In the rows, zero is written as 128.
One turn moves every row onto another: examples first, then more rows asked:
J_353: [102 151 114 116 115 135 111 143 132 158 127 108 149]
J_421: [107 136 155 115 114 106 152 136 174 138 118 118  91]
J_231: [116 145 154 105 126 123 103 120 158 143 129  88 106]
J_485: [ 94 141 138 105 129 120 108 126 134 131 127  96 105]
J_849: [173 166 102 145 118 126 124 140 159 127 120 124 133]
J_412: [102 154 112 117 122 139 104 147 126 145 113 109 134]
J_999: [145 130 111 140 118 128 100 174 167 148 131 120 117]
J_5: [152 152  98 134 128 105 144 128 121 156 122 103 140]
J_677: [102 137 154 101 124 115 112 137 154 117 134  96 108]
J_233: [104 121 143 107 129 131 104 141 162 135 138  98 114]
J_878: [162 141 139 124 137 106 146 141 192 135 103 113 107]
J_213: [101 139 135 105 128 106 144 146 182 131 120 127  91]
J_205: [121 152 121 104 149 119 171 118 145 140 125 100 116]
J_376: [158 165  99 144 124 115 122 142 140 118 130 135 137]
J_98: [159 153 110 144 113 121 103 153 135 124 127 126 137]
J_671: [151 129 120 134 113 121 101 176 169 135 129 122 109]
J_9: [142 154  92 139 149 100 137 129 133 157 128 111 139]
J_445: [ 95 153 139 112 122 113 127 144 179 127 124 129  87]
J_673: [147 165 112 133 144  90 157 124 129 141 127 126 130]
J_537: [159 148 139 129 145  99 152 136 187 132 110 119 109]
J_393: [153 136 106 124 120 116  95 169 167 154 129 125 113]
J_726: [125 161 128 121 134 119 178 123 143 147 134 100 124]
J_202: [135 172 123 110 125 128 169 112 140 141 133 105 125]
J_96: [147 135 113 119 113 125  94 167 181 140 129 123 120]
J_645: [ 90 152 125 116 116 141 115 147 134 152 119 124 129]
J_396: [113 127 140 109 117 129 109 135 160 126 122  79 109]
J_377: [142 173  96 119 140 101 141 138 132 158 126 114 143]
J_17: [167 163 120 129 105 129 127 142 140 129 133 134 147]
J_696: [102 137 138 118 139 108 138 127 183 137 114 115  84]
J_781: [156 148 141 137 144 101 155 153 186 135 119 120 113]
J_127: [102 142 149 106 115 128 106 151 163 127 120  90 115]
J_774: [160 164 108 135 131  86 136 133 124 144 122 112 136]
J_762: [120 163 124 108 125 115 170 106 150 150 125  98 118]
J_117: [ 98 150 110 106 127 146 117 146 133 147 113 112 134]
J_454: [118 155 124 115 138 120 172 116 135 142 133 100 117]
J_487: [107 155 148 109 124 112 126 137 181 136 126 140  91]
J_171: [145 131 117 124 108 130 102 176 168 136 112 115 110]
J_799: [159 140 134 137 135 105 150 128 196 139 123 123 117]
J_775: [105 134 143 120 120 101 124 132 170 129 119 123  80]
J_168: [158 135 154 127 144 105 139 129 188 139 119 110 111]
J_94: [157 149 102 127 139  95 136 122 134 166 132 132 130]
J_712: [103 150 111 131 125 147 116 142 124 150 124 102 134]
J_571: [128 141 151 116 119 101 128 144 181 117 120 125  86]
J_621: [165 151 101 135 123 117 136 157 157 125 131 140 139]
J_626: [155 144  96 135 138  91 133 132 132 156 123 130 133]
J_223: [162 160 116 135 109 124 135 144 136 120 128 126 151]
J_479: [113 139 149 108 128 117 109 126 162 132 126  79 102]
J_634: [159 165 112 148 110 122 136 156 153 122 123 129 146]

J_634 turns into J_213
J_712 turns into J_171
J_775 turns into J_774
Where do these go?
J_999 turns into J_878
J_621 turns into J_696
J_849 turns into J_421
J_202 turns into J_645
J_231 turns into J_17
J_454 turns into J_412
J_479 turns into J_223
J_799 turns into J_762
J_485 turns into J_98

